Here are some points:
[-29 -31  13 -55 -38 -47 -31  24 -40 -45 -10  39 -31  36  79  39  31   3
 -36  -5 -27 -37   2 -23]
[ -7 -29 -32  64 -32  66 -29 -13 -13  -2  -7  -4  33  33 -22 -26  34 -29
  34  79  45 -32 -33 -11]
[ 40  35 -27  11  31   8 -28 -15  40  69 -23   4  35  36 -12  39 -27  -8
  40  10   8  43  17  25]
[ 52 -26  -7 -11  49 -10  32   1  40  25 -21 -33 -32  33 -16 -27  36 -10
  -1 -14  10  42 -32 -18]
[  0 -26  22  25  19  -4 -29 -17  37  34 -37 -23 -32  30 -24 -28  38  27
  -2   0  15   6  44  62]
[ 52  35 -13 -22  46   8  33  -3  49  38 -14 -32 -29  34 -25 -32 -29  -6
  18  20  -8  17   2  -5]
[ 47  37 -11  17  43  17 -28 -11  16  26 -28 -19  38 -28 -33 -28  39 -27
  28 -17 -10  48 -21   1]
[-28 -29   0 -55 -28 -40 -29  25 -27 -41 -14  43 -34 -29  70 -23 -31  34
 -43 -35  -9 -26 -32 -39]
[ 13 -25 -21  39  23  54  34   1  23  52   6  -9  33 -29 -16 -24 -27   8
  14   1  41  30 -24   9]
[-37 -33  84 -26 -22  -9 -32 -21  -8 -25   4 -12  37  33  31  39 -31  79
 -34   0 -20 -12  48  31]
[-13 -26  66 -30 -23  10 -28 -27   3 -25 -28  10 -28  30  47 -25 -25  74
 -17  -8 -34   1  15  31]
[ 46 -29 -28  12  41  35 -33 -24  51  32 -32 -35 -31  36 -27  42 -30   6
  26  -3  10  34  -5  29]
[-51 -27 -33 -58 -24 -24  37 -23 -38  -6  -5   1  36 -32 -33 -28 -32   8
 -45 -12 -40 -43 -28 -53]
[ 14  35  -1  10   9  41 -30 -19  23  41 -45  -7 -29  35   2  35 -27   1
  38  -9  22   6  57  47]
[-22  40   2 -23 -28 -30  37  92 -34 -55  13  60  35  36   1  44  30 -17
 -23 -17 -40 -31 -30 -41]
[ 20 -25  44   4  -3  -2 -28 -16  17  31 -17 -29 -29 -28  19 -27  32  32
  13 -19  14   3  73  46]
[ 24 -24  57   3 -14  26  35  -2   8 -13 -18   2  36 -32  38 -28 -26  32
  16 -10 -32 -17  54  54]
[ -4 -32  59  -9 -13 -21 -30 -37   0  24  -8 -18 -28  32  37 -28 -28  67
 -44 -44 -15 -35  27  48]
[ 33 -29  -4  17  52   2  32 -16  33   2   3 -16 -32 -27 -15 -21  34 -20
 -17 -49   1  17 -16  -7]
[ 21 -26 -34   6  29  14  32 -16  18  31 -17 -15  35 -34  -2  38 -28 -31
  40 -26  36  49  -9 -28]
[ 23 -27 -34 -19  50  -2  37  -4  40  11  11 -21  32 -26 -25 -29 -28 -23
  26   9   0  36  19  -9]
Here are 10 more points, each followed by its number:
[-34 -26  75 -12 -27 -14  33 -12 -35   1 -18 -25  33  36  58 -28 -28  73
  -8 -14 -33  -6  34  38] 0
[-21 -23 -20  33 -25  19  32 -37 -49 -20 -25  -6 -33  35 -56 -26  31  -4
   2  58   8 -32  -6 -25] 1
[-39  36 -22 -31 -33 -49 -33  47 -24 -45  -1  79 -32 -29 -11 -26  32  -5
 -48 -26 -15 -29 -32 -26] 2
[ 48 -24 -24 -10  37  24  31 -25  44  33 -35 -23 -33  33 -21 -29 -31 -31
  17  -9   8  29  -1   2] 3
[-32 -30  10 -32 -41 -39  33  55 -44 -49  32  64 -33 -29  47  38 -27  -4
 -35 -31 -34 -16 -25  -9] 4
[ -6 -27  -8  57 -23  19 -33 -17  -6  12 -28  -8  32  32 -17 -23 -27 -19
   5  72  42 -11 -12 -18] 5
[-41 -27  66 -39 -40 -19  33  24 -44 -43  11  15  30 -27  91  41  37  48
 -50 -19 -40 -41  -4  19] 6
[-34  39 -13 -16 -39 -42  33  58 -41 -63   8  72 -33 -29  13 -30  32 -20
 -63 -45 -53 -38 -34 -47] 7
[ 44 -26   4   6  33   3  29   4  50  46 -18  -1  32  35 -12  40  33   8
  14 -29  13  36   0  29] 8
[ 24 -28  -8   5  46  -1  33 -17  26  41 -23   2 -33 -29 -32 -24  34   0
  31 -19  -8  44 -11  -3] 9
Which three of these numbered points are nearest to each point below, looking only along the 3 directions in which the first points spread most? Their numbers follow each, nearest first.
[-45  42 -29 -26 -33 -27 -31   7 -29 -23  -1 -18  32 -33 -32 -21 -28 -15
 -60  -3  10 -40 -46 -28] > 2 1 4
[-25 -26  -9 -29 -18 -29  34  81 -33 -37  50  76 -29  34  39 -26 -32  32
 -49 -38 -27 -46 -31 -33] > 4 2 7
[ 33 -23  -5   8  42   7  36 -16  16  29 -31  14 -27  38 -26  38  35 -15
  11  -7  27  33   8   6] > 8 3 9
[ 23 -31  -8  36  48  23  36 -31   3  40 -26  -4  37 -29 -17 -28 -26 -11
  47  -3  20  59  35   4] > 3 9 8
[-34  36  -1 -30 -25 -37 -28  45 -36 -30   3  36 -32 -29  56  38 -31  33
  -5 -53 -19 -46 -31 -54] > 4 2 6
[-16  38 -19  78 -20  45 -30 -11 -17   9   9   3 -30  37   5 -25  34   4
  49  37  65  13  18  19] > 5 8 1
[ 16  37   5  35  30  20 -27 -29  35  30 -22 -14 -24  34 -23  42 -30 -10
  12   7   9  45  26  44] > 8 5 3
[ 37 -25 -30  17  25   9 -33 -17  37  30  -1 -39 -29 -31 -20 -27 -28  -8
  27 -19  21  39  -3  13] > 3 9 8
[-12 -26  63 -11 -11 -15  33 -18 -25 -14  -1 -24  26  36  34  43  34  81
 -45   2 -26  -5  45  33] > 0 6 1
[-13 -27  54 -20 -37  11  34  -4 -28  -7  -7  10 -29  34  59  37 -32  84
  14  15 -19  -3  82  33] > 0 6 1
[ 39 -29   0   0  30  -9  37 -41  52  28  -7 -27  34 -30 -15 -28 -26 -40
 -10   5  -5  21 -10  11] > 9 3 8
[ 31  38   5  32  30  13  33 -30  42  45 -10 -34  31 -27 -26 -26  34   0
  54 -10   9  22  21  17] > 3 8 9
[-35  42 -31 -19 -40 -31  31  25 -25 -47  69  39 -28  34  -1  38 -28   4
  -6   3 -33 -41 -10 -43] > 2 4 7
[-33 -27  59 -48 -36   7 -31  18 -26 -51  32  31  30  35  82 -22  38  56
 -13 -37 -14 -35   6  -3] > 6 0 4
[  1 -27   1  53  18  63 -32 -29   8  27 -35 -21  36 -29 -32 -26 -29  -5
  60  52  77  35  36  -9] > 8 3 5
[ 32 -28  -7 -25  49 -10  34 -45  29   3 -10 -15 -29 -27 -11 -22  32 -26
  -4 -25   3  26   5  16] > 9 3 8
[ 57 -24 -21  -5  29  -3  34  -3  40  31  -7 -28 -27 -30 -26 -21 -30  12
   4 -15 -11  34  -2  30] > 9 3 8
[-18  39 -16 -11 -18 -33 -34 -14 -37 -32  -6 -26  30  36 -66  39 -33 -25
 -12   6 -18 -20 -65 -40] > 1 5 2
